One hidden turn or mirror swaps the rows below in pairs. Which row is each named row swapped with?
q_205: [2,-7,-17,-6,9,-5,7,29,24,-20,18,-34,-15,-15,-29,27,2,-21,-8,22,-25,-25,9,38,26,17,7,-26,-40,10,-26]
q_200: [-8,-5,-4,19,-5,-21,-2,-1,4,15,22,-45,4,34,3,4,-8,-25,34,-3,5,7,-6,-11,2,24,11,-21,-9,-15,-14]
q_707: [26,-8,-33,-10,-17,-12,-2,47,9,13,2,-18,2,-20,8,47,35,-39,5,0,-16,-34,13,10,12,16,-1,17,-31,7,1]
q_121: [7,21,-30,-28,-36,16,47,8,16,18,-13,-5,-11,2,-16,-4,1,-30,12,7,-11,8,12,-18,12,22,-9,16,-33,-20,-18]
q_229: [4,2,6,-25,-1,-6,31,21,27,28,-12,-11,-43,-4,2,15,-12,-19,15,23,20,16,9,-9,-1,9,40,3,-24,-18,-57]
q_971: [10,8,-41,-28,-1,-14,8,27,8,6,1,-20,-10,-22,28,14,-31,-54,-15,28,-31,-9,-2,3,-8,21,-10,1,-17,-15,-20]
q_852: [20,4,-16,-21,-6,-4,-13,40,16,0,-6,-17,-21,-23,7,34,27,-45,-28,1,-7,-34,1,7,4,-2,7,38,-28,-1,-13]
q_292: [14,-5,-36,4,18,0,12,30,-3,13,15,-30,-32,-8,5,37,16,-38,-5,45,-16,-31,-11,9,-12,19,32,-20,-32,-4,-37]
q_48: [-2,-13,-26,-23,-14,25,29,30,29,43,6,-25,-10,-7,7,13,8,12,-6,8,-13,-16,-10,-19,10,-1,25,4,4,10,-4]
q_126: [-10,-4,-1,-27,0,4,3,6,5,-6,5,-10,-22,11,30,30,14,-36,-24,4,-13,18,27,-10,23,-7,21,21,-19,15,5]
q_195: [9,16,-39,-27,-36,16,41,17,13,21,-10,-1,-8,2,-15,3,3,-37,12,9,-3,9,17,-19,9,20,-11,18,-32,-22,-17]
q_125: [0,-21,-2,-5,-35,-6,25,10,0,-7,13,-7,-9,-4,21,-8,-19,-39,-19,16,12,9,4,-14,-1,42,1,14,-27,-4,-4]
q_916: [0,7,-22,-10,11,2,59,21,29,16,-14,-15,-5,0,-5,17,-22,-3,11,22,-26,-11,11,-30,-3,38,-1,-28,-53,18,-7]
q_553: [6,12,-17,-35,-41,14,41,3,16,10,-9,-3,-13,4,-22,-6,4,-35,18,4,1,0,24,-5,3,20,-16,8,-20,-6,-19]
q_305: [-1,-30,22,-6,-9,-23,12,-8,29,-4,11,-6,-30,-10,-8,16,27,-19,-4,-2,1,-13,8,-1,8,13,21,-2,2,8,-44]
q_3: [-3,29,-4,4,20,10,21,-11,23,-4,-9,-23,-19,20,-2,-4,-38,-26,-29,14,-22,-8,-16,-25,-4,6,3,2,-29,1,-7]
q_543: [-3,30,15,-27,-12,-2,11,4,15,7,1,-10,-4,0,-12,22,3,-33,-17,19,34,-12,3,-23,26,47,0,-28,-35,11,-20]
q_771: [2,-11,-23,3,5,0,10,27,16,-24,19,-25,-22,-10,-27,26,17,-22,-12,33,-27,-28,3,28,12,17,11,-26,-42,9,-31]
q_273: [23,-3,-18,-17,-4,-9,-16,42,14,5,-9,-15,-15,-26,5,47,31,-39,-19,-1,-13,-36,7,8,3,10,12,33,-25,0,-17]
q_219: [3,-19,5,-21,-5,-12,11,2,22,0,-15,-21,3,22,-10,46,-8,6,-5,25,-5,-20,-25,-18,2,-9,-5,-6,-25,30,-30]
q_947: [3,3,-26,-7,21,1,49,13,27,14,-18,-5,2,14,-15,17,-30,-6,7,22,-24,-12,3,-31,-2,33,6,-29,-45,20,-12]
q_16: [3,35,-15,-38,-28,-22,0,-8,4,17,-10,-10,1,-7,-28,15,-6,-48,-6,22,-11,-27,-6,14,11,-6,6,-4,-13,3,-28]
q_593: [3,-8,10,11,1,-8,-7,13,24,2,31,2,-16,23,-8,27,22,-43,-9,28,-19,-13,-3,7,11,6,2,-31,4,11,-16]
q_354: [-7,-3,-21,1,-19,-39,4,37,-2,41,-14,-17,-18,-2,-13,12,10,-19,18,-12,-7,-24,12,-43,23,29,21,-6,-39,12,12]
q_151: [3,4,2,-8,2,-35,2,11,26,39,-1,-20,-4,6,-23,1,30,-25,19,-5,-22,-29,34,7,11,-12,8,16,-54,-3,-16]
q_410: [-3,22,-39,-11,-12,-21,8,28,17,-6,-7,-50,9,-8,-5,24,4,-28,-6,43,2,3,36,7,-7,20,46,19,-30,-6,-13]
q_516: [1,10,-2,-18,4,-13,-3,53,41,5,-10,-43,-24,-26,18,17,-19,-15,1,0,1,-37,31,-32,6,30,6,-19,-21,7,-27]
q_897: [0,0,-32,-22,-24,-9,0,33,36,33,-15,1,-3,-6,14,14,6,-35,-22,47,3,-9,30,-3,5,24,4,-7,-48,20,-2]
q_148: [9,-12,-12,19,-6,-24,-10,18,-1,20,13,-37,27,22,7,27,6,-34,37,-3,-13,-20,8,-8,4,23,2,-16,-21,4,6]
q_109: [4,0,-16,-29,18,33,28,29,5,19,10,-18,-46,-27,-15,25,-10,-36,2,24,-25,-20,5,-10,-5,8,37,20,-39,15,-9]
q_56: [1,5,-3,-36,-44,-7,34,-8,20,4,-13,-12,-5,2,-19,-10,-2,-34,18,-3,-6,-11,25,-2,1,21,-10,2,-6,11,-16]
q_920: [-5,-1,7,-1,3,-43,22,11,29,10,-16,-7,-25,-3,-10,25,-13,-17,30,15,-22,15,30,-32,-31,24,4,-10,-27,-14,-9]
q_881: [-2,5,-17,15,1,13,-4,0,11,30,12,-19,11,-8,0,38,27,-42,2,-28,7,-16,1,9,5,-23,12,7,-18,12,-19]
q_421: [9,-6,5,-16,19,-23,8,6,-23,22,16,-42,-15,-28,-24,29,-2,-23,12,-6,-45,-24,4,-24,1,22,13,1,-42,-5,-11]
q_259: [2,11,-17,-18,-4,-18,6,18,44,28,-13,-18,-5,-41,6,51,-23,-15,8,-11,7,-17,-15,-22,14,14,40,9,-23,-5,-23]
q_959: [-5,-7,-12,-1,5,-14,1,27,27,-25,16,-26,-28,-18,-28,20,1,-11,-2,17,-22,-28,5,37,17,17,13,-18,-46,19,-23]
q_789: [7,17,-46,-9,-12,-5,-18,15,30,4,1,-2,-1,8,-26,24,1,-42,-28,4,3,-5,3,17,-16,9,23,-37,-42,-4,-9]
q_409: [-13,8,10,-1,-15,-8,8,-8,23,14,7,-26,-31,27,-10,-2,-20,-26,24,7,26,18,1,-11,-1,16,19,-11,-7,-22,-33]
q_831: [-9,-3,-32,-20,-6,-3,7,42,15,13,0,11,-32,-3,-9,15,-19,-12,0,-14,-35,-30,33,-39,-17,-1,21,-1,-34,13,-14]
q_679: [-11,4,-6,10,14,-30,18,3,-15,19,14,-11,8,22,6,42,-13,-25,26,28,1,13,7,-20,-28,32,11,-5,-24,0,-10]
q_345: [-3,16,14,-36,-8,-2,16,36,23,5,7,-23,-22,1,-22,1,11,-34,5,37,8,-3,5,-31,8,6,19,-28,-1,11,-47]
q_669: [-6,-5,19,6,28,-20,-24,44,37,-7,-8,-26,-3,-9,-7,29,-16,-12,-5,-15,-10,-5,7,-3,22,12,29,0,-42,7,-1]
q_189: [9,-7,-6,-30,-3,3,42,42,28,26,-14,-2,-33,-9,-7,27,-7,-6,14,26,12,7,18,-15,0,19,37,-19,-46,-9,-44]
q_78: [-4,29,-2,3,19,0,14,-13,27,-7,-4,-22,-26,4,-2,3,-29,-35,-37,11,-18,-7,-12,-13,-6,1,8,24,-20,-2,-9]
q_235: [-8,-2,10,13,24,-15,-21,39,37,4,-6,-19,2,0,4,37,-20,-9,-2,-16,-5,8,-1,-23,25,12,28,9,-39,2,4]
q_452: [4,12,-50,-29,4,-17,20,37,16,21,9,-26,-20,1,-29,19,24,-7,10,1,-36,-19,6,-8,6,-13,5,3,-21,-31,-18]
q_433: [24,-14,-26,-1,-14,-16,-5,37,-2,12,4,-26,17,-7,4,45,31,-38,27,-1,-21,-35,17,0,3,24,-3,-2,-29,9,7]
q_444: [9,-9,-20,9,-19,-26,-3,26,-9,11,12,-31,27,11,-5,30,17,-29,31,-4,-15,-32,15,-1,7,23,2,-10,-19,12,16]
q_248: [-1,18,-20,-1,19,2,50,8,18,9,-13,-25,-10,18,-11,2,-38,-12,-3,15,-35,-8,-1,-29,-5,20,-6,-18,-38,8,3]
q_726: [13,-1,32,-20,-1,-34,9,-3,30,12,-7,-23,-14,-8,25,18,-3,-30,7,-7,-1,-29,20,-2,-21,14,18,9,-3,31,-19]
q_924: [15,-4,0,-22,9,-28,23,33,9,-12,20,-17,28,-4,5,36,13,-26,14,-25,-16,-12,-16,-8,-6,13,22,10,-10,-19,-20]
q_815: [21,-15,21,9,16,-36,-4,13,11,22,4,-32,-10,7,25,40,-5,-37,12,7,-10,-38,13,-14,-16,8,36,2,-5,20,-15]
q_940: [-25,12,-16,10,19,-4,14,1,19,10,-11,-15,12,-23,2,29,17,-19,-1,-7,10,-5,10,-22,-16,-1,9,10,-19,-43,9]
q_356: [-25,3,3,-21,-1,8,12,37,0,-9,-6,-11,-6,0,-13,37,-25,-14,-15,20,13,-27,12,9,37,9,4,31,-35,10,-12]
q_617: [22,-9,-19,20,20,-17,1,29,-3,30,12,-30,-27,5,24,44,12,-34,0,36,2,-26,-12,-6,-8,11,39,-7,-20,-3,-32]
q_991: [24,-7,-25,-5,-10,-14,-8,51,3,12,1,-22,11,-19,5,48,29,-38,5,2,-16,-37,14,10,15,24,1,12,-30,9,5]
q_590: [12,-9,35,-17,-5,-37,19,-2,24,6,-2,-25,-9,3,14,7,-12,-34,6,1,1,-27,29,-2,-14,10,13,6,5,25,-24]
q_57: [-34,-9,-10,-12,19,16,-8,40,14,7,9,-27,-3,-1,-12,-10,-12,-21,-1,3,-8,-3,-6,-20,-22,29,32,-11,-18,-28,-27]
q_37: [24,6,-9,-3,-13,-20,34,61,39,15,22,-4,-7,-2,2,8,14,-14,-6,-14,2,-5,11,-16,29,10,24,-9,-45,-22,-7]
q_645: [0,24,-34,9,-4,-6,19,14,-3,18,33,-24,-34,6,-7,21,-24,-49,-20,19,1,-10,0,-14,29,17,42,25,-26,6,-11]
q_87: [10,-14,-6,-18,17,-2,-13,29,19,1,12,-12,-39,3,-7,48,-12,-28,-19,-12,44,-11,2,-1,14,11,20,1,-23,6,-3]
q_49: [-32,-12,-7,17,19,-25,17,22,14,4,1,-35,-11,9,-43,-4,10,-35,9,16,-5,-2,6,-6,-13,33,22,19,-47,17,-18]
q_705: [3,22,-34,-15,-20,21,25,22,7,35,-11,-1,-7,17,-10,10,-2,-29,1,6,1,22,2,-34,5,20,5,24,-45,-27,-12]
q_12: [-13,7,10,-6,-10,-8,10,2,21,7,10,-25,-28,25,-6,-3,-17,-24,23,6,24,24,8,-9,12,4,29,-4,-11,-24,-41]
q_885: [-2,-2,-19,-22,13,1,55,31,26,16,-20,-3,-6,0,-14,25,-18,1,15,23,-20,-2,11,-21,-13,34,4,-25,-53,17,-16]
q_810: [30,25,-12,-9,3,6,18,10,13,33,32,-47,-7,14,-13,0,-22,-39,-12,12,-23,5,1,8,4,0,21,-28,-43,-7,-14]
q_547: [5,13,-33,-14,-8,16,17,33,8,33,-16,-6,2,15,-6,14,-4,-33,4,1,0,23,-1,-40,6,13,7,23,-51,-29,-7]
q_953: [-6,7,-34,-25,-4,-17,-9,1,12,29,-24,-23,-18,34,6,13,-2,-26,1,21,9,-19,9,-14,14,19,-36,-9,-17,9,-7]
q_336: [-5,-2,-6,22,-3,-9,-4,0,-5,14,24,-38,-1,36,-9,3,-17,-26,28,1,9,8,9,-17,10,18,14,-14,-10,-24,-20]
q_754: [21,-10,-1,4,0,-31,1,30,-4,32,8,-53,-16,-21,-8,26,6,-23,10,39,-15,-6,-4,-24,-29,7,21,-28,-37,6,1]
q_982: [-1,3,-32,0,13,-4,31,-9,23,11,-29,-39,4,-4,-4,18,15,-27,-5,-11,-25,-11,-29,-19,7,28,29,11,-58,-1,-5]
q_486: [-2,16,-19,2,17,8,11,-15,19,10,9,-11,-9,-5,6,16,-17,-45,12,3,-18,-13,3,-43,-21,2,35,20,-59,-12,-35]
q_677: [15,13,-31,-9,3,22,6,26,33,-7,-15,-25,-9,-12,-15,55,5,-20,1,28,24,-9,-3,-23,13,21,34,-22,-53,-15,-17]
q_997: [-11,7,-27,-6,-14,-7,16,2,-1,8,-26,-23,-26,1,7,27,-11,-33,5,-14,20,12,47,-30,-1,2,3,25,-26,14,-19]
q_621: [4,4,15,-31,-31,-16,33,-10,26,-1,-9,-18,-24,6,-11,-11,-8,-33,13,-4,1,-16,28,3,-2,15,-9,10,0,10,-24]
q_71: [20,-15,9,14,22,-32,0,11,11,26,0,-33,-11,2,33,36,-4,-38,3,11,-4,-37,4,-14,-25,6,31,0,-6,16,-10]
q_86: [31,-1,11,-25,-8,-13,9,20,12,-9,-1,-28,-11,17,14,31,-6,-9,-43,15,-4,-13,11,-14,-28,3,43,-8,-39,11,-7]
q_214: [-7,-5,10,0,5,-15,-12,40,44,-20,1,-31,-3,-19,-15,22,-1,-19,-8,4,-19,-21,13,28,29,15,15,-20,-41,19,-15]

q_516 swaps with q_810
q_195 swaps with q_707
q_705 swaps with q_273
q_71 swaps with q_12
q_433 swaps with q_553
q_452 swaps with q_897
q_16 swaps with q_354
q_679 swaps with q_305
q_229 swaps with q_617
q_669 swaps with q_3
q_621 swaps with q_148
q_109 swaps with q_677
q_409 swaps with q_815
q_590 swaps with q_200
q_121 swaps with q_991

